In the data rows, 128 means zero.
Each row has a hidden score. How much does it go up from the first row of each pair to the second? 15 means little or no change, 30 a big rise and 0 a big fall. The score is a weighted sum of the row's numbers plus the product of two more (or one squared), each taken from its middle value.
[136 194  89 145 174 159  86 129 162 198 203 142 103 227 164 177 153 102
  74 128]
[117 135 137 114 101 121 130 136 131 156 126 137 133 115 110 133 133 125
 154 121] -> 12
[103 115 163 127  73  96 143 128 118  98 148  97 155 127 122 137 106 132
 149 120]
[110  80 133 160  89 126 178 143  84  50  86 125  88  70 152 102  30 169
 137 105] -> 14
[123 123 149 121 107 125 119 112 117 110 164 118 123 147 143 144 128 118
 109 133]
[141 144 123 127 112 124 103 135 147 162 156 133 161 179 166 161 141 121
  98 145] -> 18
[130 138  86 135 206 163  64 116 169 160 150 138 112 164 171 109 159  93
 149 155]
[126 149 135 142 115 119 152 170 126 140 106 121  95 112 126 111 111 142
 106  82] -> 19
[122 106  83  77 136 126  56 112 131 140 155 117 128 149 168 156 154 115
  94 172]
[119 149 139  82 144 126  77 124 158 161 171 141 156 153 143 133 179  91
 136 146] -> 13
[156 131  66 133 162 168 161 118 120  93  76 144 105  98 134  89  62 129
 122 159]
[155 136  92  80 140 113 117  87 141 122  99 129 163 110  74  94 102 132
 100 168] -> 19
[157 148  99 110 159 129 110 115 113 123 126 109 134 128 100 115 143 121
 110 129]
[153 166 123 170 166 147  97 119 162 194 159 130 115 171 147 165 154 106
 127 120] -> 17
[119  96 161 146  95 131 160 147 105  96  77 115 127  89  97 102 116 137
 142 103]
[120  71 129  51  92  94 106  94 109  95 121  98 189 116  74  91 151 158
 174 132] -> 8
[127 123  88 101 164 136  80  78 154 131 142 109 169 155 106 105 176 111
 150 181]
[119  87 105  71 120 108  92 128  99  96 125 122 144 106 135  84 137 178
 119 161] -> 4
[149 120 108 125 107 123 114 111 127 133 159 102 139 145 135 179 119 116
  92 147]
[148 134  84 121 176 154 110 102 129 124 136 145 103 140 130 116 146 119
 161 157] -> 17
[135 132 118 149 173 169 132 135  91  89  50 146 102  81  93  55 129 144
 172 114]
[101 129 100  77 139 150 143  82 128  93  90 123 159  76  88  88 106 137
 173 171] -> 19
[180 179 108 183 198 146 134 125 118 129 135 165  81 128 125 115 122 132
 167 105]
[135 169 160 130 128 137 115 122 128 158 114 146 162 113  62  93 169 133
 162 105] -> 14
[150 165 141 155 167 152 155 152 115 140 110 147 115 104 102  87 137 120
 164 112]
[104 162 143 168 167 158 139 154 169 147 131 164  47 184 226 135 137 131
  25 124] -> 20
[125 139 138 167 138 114 143 130 124 108 116 132  79 113 125 155  84 129
 109 117]
[148 156 134 121 107 153 169 154  98  95  84 148 119  76  58 107  77 147
 163 110] -> 13
[128 102 157  70  95  72  88 128 132 142 192  97 171 173 146 173 170 124
  85 153]
[131  94 126 132 156 137  96 125 103 104 126 153 105 136 136 105 158 116
 193 152] -> 7
[123 138 144 104 129 123  83 159 136 160 148 119 169 132 126 107 188 107
 145 148]
[148 187 115 108 196 145  64 128 129 188 142 149 109 146 121 131 141 112
 112 150] -> 17
[110 102 104 103 120 130 132 115 120  89 129 149 124 107 149 121 124 140
 123 142]
[127 152 108 112 168 134  78 101 181 159 144 127 125 145 120 120 154 123
 100 144] -> 18
[159 194 165 152 139 125 148 105 173 180 114 126 104 137  81 152 114 115
 128  94]
[123  87 126 141 108  95 147 133 143  90 120 107  93 149 158 142  97 149
 125 131] -> 18
[121  91 144 146 135 112 146 124 119  76 100 145 117  88 132  91 131 150
 164 114]
[112 105 105 145 106 146 157 148 106 101 109 102 118 116 182 139  64 124
  59 137] -> 18
[ 96 128 174  90  61  89  79 132 151 172 210  69 169 172 167 205 179 111
  97 119]
[131 152 122 122 120 141 104 111 182 138 129 109 165 176 140 156 170 119
 119 135] -> 22
[159 111 133 118 149 134 116 121 103 122 123 105 136 112  96  95 142 126
 130 117]
[124 122 105 162 180 164 136 129 105  87  91 173  85 106 100  57 121 132
 189 138] -> 16
[133 126 102 163  89 128 180 153 124 105 111 144 106  90 137 148  28 160
  92 120]
[127  93 155 141  71 110 156 163 102 115 137 112  93 131 162 178  98 146
 132 103] -> 10
[140 139 119 105 141 111 102 113 140 142 128 110 127 139 110 126 131 121
 123 137]
[145 160 115 197 194 183 175 135 120 110  90 180  14 124 134 107 112 133
 162 101] -> 15
[128 156 133 179 140 177 164 183 115 137 110 177  91 157 157 109 111 148
  68 123]
[105  90 169 132  93 112 173 149  98  83 103  95 108  88 107  99 120 139
 180  89] -> 12
[139 122 117 134 151 115 107 118 135 126 138 133 114 137 128 135 142 120
 125 140]
[125 155 149 165 148 127 152 146 126 111 136 141 108 119 105  89 119 134
 184 111] -> 16
[115 154 130 161 159 155  93 134 121 181 137 124 102 147 129 128 138 103
 125 109]
[136 137 148 129 115 143 115 131 127 149 150 132 119 119 148 150 113  89
 104 146] -> 10
[137 145 147 166 112 111 129 133 137 169 152 141 101 160 157 193 117 116
  47 116]
[123 150 159 142 147 127 161 152 136 141  94 131 102  73  88  97 143 116
 164  86] -> 12
[ 90 113 168 110  87 123 113 156 103 114 156 117 134 172 125 124 189 129
 117 132]
[126  67  65  83 191 155 104  98 101  87 119 133 149 121 124  69 159  93
 165 201] -> 24
[123 119 112  81 175 140 101  99 140 115 103 142 169  80 101  80 148 112
 166 137]
[111  60  79  52 124 107  87  92 142 113 147 121 183 136 152 125 158 115
 125 188] -> 21
[146 104 128 106 118 100 122 104 131 136 145  96 179 135 122 145 154 124
 113 133]
[109 104 166 116  41 102 158 147  98  89 111  94 160  97  98 132 111 154
 132 113] -> 13
[127 128 160 132  76 106 125 150 143 147 180 132 141 152 185 204 125 121
 111 123]
[116 139 117 106 127 120 114 111 153 129 112 117 127 117 133 135 113 124
 120 134] -> 16
[139 122 156 114 114  93  97 117 127 130 139  92 154 153 111 120 161 129
 114 136]
[141 101 117  74 127  97  73 116 148 156 143  77 185 157 128 152 183 101
 109 147] -> 14
[137 145 152 153 124 130 158 123 128 125 126 123  97 100 111 138 106 126
 133 109]
[127 127 156 161 138 137 132 112 131 135 128 116 109 135  97 129 140 108
 138 116] -> 16
[105 123 125  67 138 113  88  84 139 120 138 102 186 138 117 112 185 121
 119 164]
[142 122  89 189 136 167 204 133  99 100  90 168  45  95 145 108  46 150
 111 111] -> 6
[103 114 163 102  82 116 131 129 156 143 122  98 168 129  97 127 151 134
 167  98]
[151 169 118  68 138 118  45  90 189 204 170 130 155 182 160 197 149 105
 105 185] -> 16
[175 161 117 149 141 125 155 141 164 163 170 134  93 167 147 170 141 118
  83 118]
[135 115 111  93 115 123 143 101 129 109 125 102 133 112 118 121 103 133
 113 151] -> 14
[168 136 100 156 209 155 128  98 113 109 112 140 102 130 106  86 123 108
 165 154]
[129  96 142 120  92 105 133 117 133 113 138  96 155 123 150 124  97 122
 109 159] -> 5
[111 165 188 155 104 124 157 103 159 138 121 144 116  96 103 154 120 126
 149 103]
[112 149 148 136 149 152 122 126 128 125 103 135 127 126  91  85 147 122
 169 123] -> 13
[118 152 169 137  87 119 155 182  86 115 146 109 120 142 129 145 101 141
 115  96]
[130 154 131 172 103 158 202 130  88  81  85 139  82 108  73 123  55 152
 146 101] -> 20
[141 120 139 150  86 146 185 138  88  75 112 118 145 110  83 109  72 161
 133 112]
[129 123 147 151 122 125 136 178 116 149 138 156  97 127 157 131 150 152
 103  98] -> 19
[130 128 161 114  94  98 112 128 156 152 177 126 159 179 177 180 160  90
 103 170]
[105  72 140 157 100  96 151 134 111  85 152 115 104 160 182 170 121 133
  92 109] -> 15
[ 88 103 141 132  89 102 129 155 137  95 135 126 134 132 148 127 152 167
 115 101]
[110 106 113 127  93 102 170 142 115  97 113 116 115  92 118 133  86 146
 111  97] -> 17
[122 135 119 121 159 148 109 104 130 132 117 140 107 128  85  89 140 116
 193 130]
[126 113 127 112 161 128  80 114 159 160 185 112 147 203 153 154 209 104
  98 131] -> 23
[119  90 126  47  87  95 114 101 138 102 108  53 225  79  81  77 129 150
 112 159]
[169 150 126 155 165 137 143 121 118 133 115 135  99 101 104 107  98 135
 137  95] -> 12
[123 110 144 104 125  98 120 115 115 102 110 111 158 116  97  87 148 133
 154 121]
[101 114 152 166  78 136 205 159 104  73 120 163 108 103 135 135  97 168
 146  97] -> 15
[110  98 150 118  81 116 161 156  91  81 106 136 141 100 103 117 101 138
 146 132]
[116 102 148 124 118 134 162 119 110  96  76 118 158 102  78  75 124 147
 162 113] -> 19
[122 136 201 172  96 126 176 173  82 131 109 115 143 138  75 107 152 140
 111  63]
[114  94 145  82  69  99 127 120 134 109 141 100 181  98 146 150  98 127
 128 164] -> 7
[115 115 152  73  78  82  84 115 168 184 176  92 189 156 148 200 177 119
 109 131]
[103  63 110  84 110 106  91  95 129  90 151 113 172 160 116 114 158 150
 158 166] -> 28
[125  97 159 100 115 102 101 111 127 131 108  95 174 123  75 103 170 126
 158 115]
[148 150 133 114 141 140  91 126 152 180 158 112 139 182 124 137 152  97
  84 131] -> 11
[118 169 151 207 180 166 153 172 121 143 132 146  52 143 134 126 145 107
 155  75]
[134 107 139 143 142 118 125 127 107 133 127 121 122 120  94 107 148 119
 153 111] -> 15
[163 162 102 162 155 150 144 127 123 135  95 129  91 124 133 131  90 153
  80 122]
[116 102 119  97 114 109  80 133 139 131 141 101 148  94 160 136 129 117
 124 148] -> 9
[ 96  72 161  65  72  84 112  95 156 127 129 105 194 113  95 120 166 125
 175 148]
[139 132  83 112 129 130 128 136 130 132 122 146 126 147 156 158 100 134
 124 150] -> 16
[133 119 116 131 114 128 158 152 132 140 112 131 150 108 143 143 123 130
 129 126]
[ 88  80 150 111  80  95 151 154 121  99 126 121 142  87 131 117 125 150
 146 113] -> 7
[120 105 115 105 141 107  91 129 147 136 167 101 128 154 163 142 161 120
  94 139]
[107 164 180 164 125 118 108 133 162 172 163 103 124 185 139 148 188  96
 140 110] -> 15
[128 127 150 134  85 135 176 165  99 102 128 124 135 118 116 129 126 161
 126 112]
[ 83 148 168 158 125 134 124 147 137 121 139 130 102 154 135 131 158 130
 153 116] -> 17
[107  73 132 128 110 123 184 140  90  80 108 122 129  90 120  90 102 161
 169 121]
[137 128 110 105 154 109  97  93 153 133 136 118 142 154 102 123 171 129
 147 135] -> 22
[168 127 104 135 148 149 106 149 134 162 138 146 124 119 158 155 110 118
 105 159]
[130 115  95 142  89  98 151 116 141  98 152 114 101 129 179 187  70 143
  75 139] -> 15
[164 134  50 152 192 131 114 131 121 129 153 139  78 135 149 146 126 102
 100 124]
[124 127 135  89 106  98  86 114 174 165 173 123 160 175 185 184 163 112
 119 166] -> 17
[122 135 108 126 141 128 110 124 165 164 153 141 117 152 150 168 132 105
  94 150]
[120 114 129  94 118 132  60 138 171 169 216  84 184 223 192 199 202  69
  88 149] -> 13
[121 140 150 116 112 135 163 130 113 113  83 101 139  78  87  71 100 140
 152 109]
[151 138 129 144  98 115 116 156 152 177 153 114 111 173 172 196 115 118
  46 118] -> 27
[101  95 130  82  82  98 117 104 159 115 115  76 183 156  85 133 162 148
 141 115]
[132 103 108 167 138 150 174 173  75  88 115 137  69 133 154 115 103 139
 135 110] -> 8
[164 122  98 134 131 115 145 111 118 115 105 129 141 120 115 122  87 156
  86 131]
[143 173 121 165 186 123 120 140 128 156 138 151  72 163 144 137 133 145
 101 107] -> 17
[140 157  85 118 203 163  64 101 157 183 140 146 120 156 139 145 154  97
 132 154]
[135 171 143 172 150 149 183 129 117 110  84 155  97 100  89  84  77 127
 164 130] -> 15
[107  87 121  68 134 136  66 122 133 131 144  87 174 165 132 129 188 116
 120 158]
[125 127 113 186 130 147 188 162  98 111  83 147  77 106 140 126  59 147
  70  88] -> 28
[127  82  36 139 173 129 122 136 146  95 138 153  68 138 231 168  93 113
  90 175]
[120 149 105 118 140 145 135  85 130 119 103 112 138 106  93  91  96 120
 130 155] -> 14
[113 138 139 151 133 121 125 110 132 145 136 128 104 148 131 136 143 115
 136 124]
[101 110 177 139  77 104 158 169 104 119 138 128 132 134  97 111 148 152
 118  95] -> 13
[118 140 151 130 115 136 142 148 116 133 133 143 162 107  93  97 138 107
 186 121]
[ 89  83 149 130  96 107 111 130  94 104 137 131 123 155 133 124 139 140
 149 129] -> 21
[125  75  66 106 150 132 150  88 119  42 107 138 119  91 169 106  70 159
 128 161]
[162 164 123 139 126 154 175 129 100 125 103 143 120 105  95 115  84 136
 127 115] -> 6
[108 111 153 143 132 132 169 129 105  87 106 140 132  84 114 101 117 126
 163 105]
[121 160 132 136 132 125 129 119 156 131 107 118 125 136 105 123 130 116
 156 127] -> 17
[129  93 126 108  98 122 104 141 111 121 127  98 143 126 136 116 137 137
 110 132]
[149 169 150 113 145 128 134  99 129 138 111 115 143 108  73  86 136 109
 200 123] -> 14
[117  88 164 126  87 112 114 177 131 144 166 115 129 196 200 187 191  81
  89 128]
[139 109  94 113 180 141  81 127 137 140 147 151 106 114 180 137 134 111
 140 161] -> 10
[104 138 161 102 115 125  88  98 156 153 141 111 167 152 109 119 185 111
 138 139]
[161 191 116 160 190 168 163 111 128 139  87 187  85 102  78  94  96 121
 144 131] -> 14
[147 161 157 170  86 128 159 122 120 155 146 143 101 143 112 204  73 127
 138 101]
[145 179  94 125 174 161 144  96 122 115  74 143 126  60  79  73  80 140
 143 152] -> 13
[115 169 144 111 134 136 114 119 157 158 149 130 143 141 115 131 139 108
 125 156]
[126 172 144 151 148 122 137 113 136 157 147 123 111 154 118 152 131 127
  87  99] -> 16
[134 131 112 127 104 135 140 128 121  99 158 142 125 145 160 128 119 135
 115 156]
[114 136 155 127 130 136  97 134 160 152 149 145 149 124 147 122 164 110
 173 121] -> 10
[140 128  94 141 194 179 130 122  91 109  64 162 125  80  99  52 124 144
 176 143]
[132 108 101 129 131 108 116 118 122 114 151 128  99 150 172 156 102 135
  95 124] -> 14
[122 132 118 169 159 133 115 121 124 119 127 139  76 123 154 127 126 136
 109 108]
[109  83 144 153 115 127 164 145  86  84  95 152  99 102 109  98 100 153
 144 112] -> 13
[115 121  92 136 157 142 110 131 122 105 110 151 119 133 144 113 112 139
 137 152]
[114 143 134 170 135 134 118 150 133 164 138 162 112 147 113 160 153 112
 153  86] -> 24
[148  95 146 114  95  98 101 156 125 138 144  91 142 162 151 146 128 128
 110 105]
[117 145 137 125 127 134 135 147 131 133 161 149 134 114 141 112 141 145
 141 108] -> 13
[133 138 164 134  92 105 130 136 134 156 116 112 150 102 111 140 130 137
  97 113]
[142 124 102 179 143 166 169 127 129 133 111 156  82 153 150 140 121 121
 123 104] -> 17
[115 135 151 108 121 110 122 111 141 126 146 110 168 113 114 128 143 109
 161 138]
[114 132 126  93 127 109 135 126 136 119 110 110 143 122 129 120 134 147
  86 131] -> 18
[134 132 130 126 124  94 107 110 171 146 166 112 151 149 164 160 138 111
 108 129]
[133 139 135 107 135 131 103 126 155 156 147 102 139 169 107 153 151  80
 137 131] -> 11
[130 146 134 162 115 105 134 131 153 141 132 123  92 178 133 190 122 139
 110  87]
[136 141 139 105 107  98 111 152 142 160 181  97 138 149 184 183 142 111
  51 152] -> 8
[104 119 122 138 116 117 130 122 153 142 133 120 128 153 140 157 142  99
 129 132]
[112 144 146 120 134 119  89 139 151 153 177 135 134 175 150 161 188 117
  88 138] -> 15
[ 97 136 156 137 102 135 172 116 125  96  78 105 131  99  67  86 122 155
 149  91]
[133 114 129  69 139 103  86  84 173 147 167  86 165 125 168 135 160  81
 145 176] -> 15
[125 111  81 173 157 151 177 170 131  83 112 184  76 115 180  99  65 140
 111 114]
[118 162 158 117 136 122 116 107 123 116 125  89 170 120  72 104 156 114
 172 122] -> 21
[ 90 131 223 160  36  87 166 165 133 118  99 110 153 112  84 125 142 158
 159  60]
[145 122 149 147 133 121 183 139  83  64  75 132 109  60  89  48  75 178
 176  97] -> 5
[110  60  97 108 140 128 156 109 114  44  77 145 130  78 137  84  89 136
 179 168]
[102  93 170 128  69 111 181 167  88  85 129 122 145 102 123 119 120 143
 181  97] -> 8
[130 155 110  96 144 137 108 100 170 158 124 156 156 149 103 139 148 126
 138 167]
[117 124 159 118 121 108 133 152 121 110 146 126 134 132  90 116 163 115
 157 106] -> 7
[115 114 108  26 112 119 101  96 152 128 153 121 203 113 119 118 148  93
 166 197]
[107 154 140 175 166 152 137 172 103 139 126 182  36 153 185 135 137 147
 125  95] -> 11
[118 102 125 126 106 116 171 132 137  89  92 136 112 100 133 142  82 151
 112  93]
[140  82 100  81 126 106  83 135 142 131 184 105 159 191 191 187 176 121
  81 176] -> 15
[126  64  94  81 123 116 107 114 112 114 140 128 150 145 146 141 135 109
 117 174]
[140 140 117 118 137 110 104 112 152 159 168 114 139 139 139 166 137 111
 118 135] -> 15
[164 141  86  96 118 134  96 151 143 151 170 152 114 141 212 195 106 110
  69 178]
[117 168 178 184  99 161 199 164  92 100  96 124 140 105  80 111  92 138
 163  92] -> 19
[134 101  92  87 117 116  87 128 144 143 142  99 153 159 145 164 159 112
  89 159]
[155 117  87 122 150 169 123 140 104 139 125 130 125 111 154 132 103 146
  64 152] -> 15
[128 126 122 120 153 115  79  95 162 154 126 132 147 139 125 138 165 114
 133 145]
[102 148 139 118 165 141  83 131 151 164 146 123 123 172 132 146 197  91
 151 110] -> 12
[165 160 119 123 118 133  89 117 150 205 172 118 145 174 127 177 141 110
  62 138]
[124 155 124 113 134 133 126 107 136 127 159 163 139 135 118 138 127 120
 170 160] -> 20
[126  91 135 136 110 128 190 138  94  59  79 141 137  29  89  67  77 137
 164 123]
[104 153 189 194  87 113 147 189 103 159 150 136  86 192 145 184 134 133
  74  61] -> 23
[155 138 117 122 110 133 204  93 140  98  76 151 133  58  47 103  64 164
 172 123]
[134 159 170 137 127 114 119 107 139 159 138 136 125 143 136 138 126 109
 132 137] -> 13
[115 109 131 108 134 136 132 106 108 112  99 135 140  97  70  74 154 157
 155 118]
[108  84 119 135  97 121 103 173 116 155 200 148 128 190 202 194 162 130
  79 134] -> 16
[ 94  63 121  76  82 104 139 110 122  77 116  98 186 104 114  92 143 143
 157 141]
[124 140 117  93 145 125  77  99 158 170 150 103 137 142 113 161 177 124
  91 131] -> 18
[123 108 101  75 142 142  78  65 165 145 129 111 170 125 104 124 174  83
 180 166]
[ 87 123 197 160  74  97 149 187 106 131 133 121 124 148 120 130 163 132
 135  61] -> 19
[109  96 135  73 110 110  95 100 168 157 142 128 190 140 137 135 178 116
 150 159]
[147 101  96 103 139 100  94 123 105 125 132 101 145 134 135 115 137 143
 107 149] -> 17
[120 110 175 156  82  98 140 164 105 132 130 108 121 131  98 130 164 133
 124  83]
[114 147 142 167 124 123 108 114 158 181 150 149 139 168 123 148 169 127
 125  99] -> 14
[108 157 164 155 129 140 160 129 122 125 100 152 126  84 107 106 120 140
 152 110]
[112  87 181 131  67  94 129 149 127 127 149 103 128 148 144 161 133 128
 127 103] -> 14
[157 171 101 132 171 149 129 105 139 149 124 128 129 123 114 108 125 116
 138 133]
[134 180 139 218 142 151 191 158 133 145 103 145  43 121 129 129  89 138
 128  82] -> 18
[111 128 159 105 122 121 107 128 132 133 150 119 155 139 116 126 178  98
 173 124]
[152 168 118 127 175 161 100  97 153 169 121 157 130 131 117 117 132 115
 139 146] -> 17
[110 115 129 136  88 164 209 167  91  65  83 156  99  80 122 119  69 149
 141 117]
[125 172 115 158 193 154  79 119 150 166 151 166  88 180 144 138 154 109
 132 145] -> 18
[149 151 106 147 173 144  75 119 172 172 147 140 114 190 150 162 155  91
 113 142]
[146 114 104 108 138 140 102  96 122 134 129 151 169 115 108 110 142 122
 180 172] -> 14
[150 116 118 130 137 125 161 143  79  77  98 131  99 109 137 130  80 149
 130 121]
[109 147 135 142 127 110 106 135 146 136 109 144 138 114  99 109 174 108
 164 124] -> 17
[116 100 112 118 151 144  85 120 131 129 157 134 133 157 168 144 163 106
 141 135]
[130 138 123 126 125 131  92  81 158 159 174 137 140 164 153 177 140  92
 118 159] -> 16
[131 102 107  66 131  94  79  98 138 144 136 111 192  94 146 122 151 121
 105 165]
[105 124 132  95  81 108 137 122 128 116 120  97 145 124 125 136 118 135
 144 127] -> 14
[114  88 133 146  79 153 239 193  56  51  58 140 139  49 107  74  40 185
 129  84]
[120 106 130 105 127 123 111  91 125 107 107 115 173 128  79  89 169 117
 174 152] -> 10
[145 174 137 166 161 147 148 130 123 128 117 149  90  99 119 120  93 117
 140 122]
[163 172 104 159 185 152 123 129 130 131 126 150  57 157 144 136 121 123
 103 109] -> 18
[125  89  81  62 149 115  65 114 138 111 181 125 119 149 216 170 150  91
 133 206]
[133 142 115 166 173 145 110 140 127 140 144 147  98 183 140 136 147 114
 114 123] -> 12
[174 147  73  98 184 161 121  95 133 130 118 163 107 136 121 122 109 118
 154 163]
[136 145 116 116 114 126 130 141 133 172 144 129 124 126 136 170 105 122
  69 127] -> 18
[154 198 126 188 142 139 126 141 166 193 165 144  77 191 194 211 121 122
  50  87]
[135 123  77 105 134 150 146 122 103 116 113 153 144 117 127 134 102 129
 113 151] -> 9
[150 133  78 148 180 141 112 124 127 141 122 154  76 122 176 128  96 129
  85 135]
[122  51 135 101 103  92 117 134 106 100 125 101 153  94 144 116 122 156
 106 114] -> 17
[100 118 114 103 139 133  65 134 137 149 163 152 153 144 135 124 197  97
 152 137]
[122 114 114 123 146 130 110 139 122 118 151 139 104 174 160 133 134 138
  84 125] -> 18
[108 103 132 123  89 120 142 126 133 125 144 121 131 155 170 158 109 129
  95 151]
[102 170 157 149 135 121 100 106 166 170 144 126 119 133 111 145 168 109
 140 114] -> 15
[ 94  44  98  84 160 118 122 105 132  62  64 104 174  63  78  38 149 140
 206 115]
[138  60  97 119 125 142 174 104  84  68  90 151 141  98 105  85  83 167
 154 141] -> 15
[137 126 131 127 130 124 124 143 103 106 117 131 146 112 107 107 131 144
 114 110]
[152 155 122 141 123 128  96  99 152 163 174 105 108 191 188 210 119 128
  37 144] -> 18
[127 143 142 118 101 102  95 114 146 157 147 110 158 146 124 151 137 115
 131 149]
[139  63  81  81 120 128 149 112  84  51 121 133 154  82 142 108  84 141
 150 182] -> 17
[129 116 120 120 125 125 143  95 122  99  75 113 134 100  88 104  78 161
 131 113]
[144 187 109 178 184 181 130 173 119 176 160 182  64 191 167 173 126 112
  85 119] -> 12
[130  53  66  70 145  98  99  98 103  77 147 125 156 124 202 130 102 144
  88 194]
[153 226 149 204 121 190 195 155 112 163  93 159  86 102  91 137  69 134
 104  86] -> 14
[160 145 123 122 149 119  96 105 160 177 167 116 161 165 158 147 133  99
 132 151]
[139 218 163 176 148 150 136 141 156 171 126 137  99 144 100 144 114 106
  94  98] -> 12
[105 144 181 155 132 119 147 135 150 124 136 136 138 136 109 101 167 127
 156  83]
[ 97 138 195 140  88  97 146 156 144 127 118 120 161 102  82 128 131 133
 185  97] -> 14
[ 92  89 128 163 101 112 119 177 131 128 173 123  73 195 196 189 161 121
 111  98]
[130 121  81  75 151 122 102  99 118 119 136 136 134 130 134 111 120 110
 142 196] -> 22
[126  75 134 151 115 116 164 178  95  74  87 142 106  90 123 102  95 165
 182  99]
[103 111 147 106 106  95  92 115 142 110 165 102 140 144 120 135 163 131
 155 144] -> 20
[145 143 120 136 104 139 149 112 132 124 110 150 159  81 147 148  70 124
  95 132]
[164 153 118 127 136 154 123 140 133 163 145 108 129 137 133 158 107 100
  79 128] -> 9
[126  77 109 107 115 110 134 117  96  85 116 101 126 132 104 106 134 159
 134 103]
[116 136 142  56 130  88  56  83 172 193 162  98 194 147 107 145 196  88
 140 152] -> 14
[131 135 120 124 162 146 120 107 116 123  95 130 110 131  83  84 138 128
 163 126]
[110 100 112 154 141 140 157 119 109  88 116 159 102 131 152 117  86 155
 123 140] -> 20
[111  95  60  71 167 162  96 112 122  96  91 123 131 102 139  94 144 121
 109 159]
[148 107  87  93 104 143 110 108 118 124 158 133 128 121 188 165 111 130
  79 176] -> 11
[181 197 147 162 173 149 118 127 145 176 152 130  97 147 122 144 122  84
 107 108]
[145 171 132 156 156 144  98 115 168 172 135 142 103 176 135 149 150 119
 128 130] -> 21
[180 159 105 176 194 161 138 132 110 137 113 144  90 124 124 104 112 110
 169 131]
[ 92  76 126  82  59 103  70 131 152 145 186 120 148 190 188 172 168 119
  94 156] -> 14
[167 114 126 142 139 127 140 134 105 139 112 144 109 127  88 128 115 132
 128 115]
[108  83  64  57 117 121  84 118 130  99 151 113 156 136 177 138 133 126
 104 181] -> 13
[130 142 138 128 103 156 115 133 137 166 138 134 158 150 111 158 136  93
 119 150]
[133 215 157 211 152 158 188 163 109 144 113 157  63 106 120 155  90 119
  98  78] -> 18
[160 111 104 138 142 116 118 112 120 116 141 123 120 144 142 143  99 121
 100 163]
[171 141 113 160 148 154 200 125  81  53  53 132 102  47  90  60  38 163
 125 129] -> 11
[161 117  99 167 184 169 139 140  98 116 116 164  85 139 142 110 116 140
 108 109]
[104 130 171 138  86 109 162 143 118 116 139 122 133 126 128 135 129 132
 159 120] -> 13
[125 137 171 174 127 122 173 185 104 124 134 112 104 136 117 115 143 117
 164  83]
[106 167 137 145 160 116 105  80 167 141 105 139 128 137  81 117 119 122
 136 110] -> 21
[ 97 172 167 180 125 127 176 125 146 135  89 141 104 103 112 121  99 142
 145 103]
[118 107  91 105 139 142 148 123 112  90  82 128 138  94 100  75 114 142
 148 139] -> 13
[ 90 170 173 103  77 123 107 144 134 151 171 119 155 147 129 145 178 113
 136 133]
[153 137 111 118 140 123 117 127 132 133 117 140 127 100 129 131 104 134
 119 130] -> 19
[ 83  73 182  90  41  64 165 123 130  88 113  70 192 114  86 108 147 161
 180  99]
[126 123  97 114 127 121 155 106 121 128 112 135 145  99 139 143  59 153
 105 136] -> 14
[106 112 109 111 134 131 102 139 124 146 137 125 148 145 120 147 160 117
 129 133]
[129 167 139 173 145 155 141 160 135 142 122 156  93 131 127 112 128 144
  99  89] -> 14
[124 135 138 114 163 120 118 148 110 140 100 121 173  67  49  46 148 135
 197 105]
[133 118 138 121  74 139 173 137 109 107 117 133 147  96 124 116  89 145
 158 131] -> 14
[ 85 121 134 186 136 150 149 139 106 100 111 167  73 157 152 122 144 151
 173 117]
[127 149 114 155 136 115 120 108 132 138 153 143 109 138 152 147 111 144
  95 130] -> 13
[156 147 108 156 189 157 122 150 141 172 148 150  66 156 163 167 176  93
 127 114]
[157 168  90 164 158 187 162 155  96 127 110 142  64 111 137 125  76 146
  92 117] -> 12
[163 157  83 165 154 155 133 115 121 148 143 122  92 138 147 157  77 120
  88 128]
[106 146 147 106 119 121 126  62 162 119 115 128 155 133  69 129 154 116
 183 135] -> 20
[124 160 113 136 180 136  52 136 172 207 181 129 105 214 191 192 191 101
  50 136]
[150 119 118 105 122 124 107 131 116 148 155  85 148 151 115 142 154 130
 129 127] -> 11
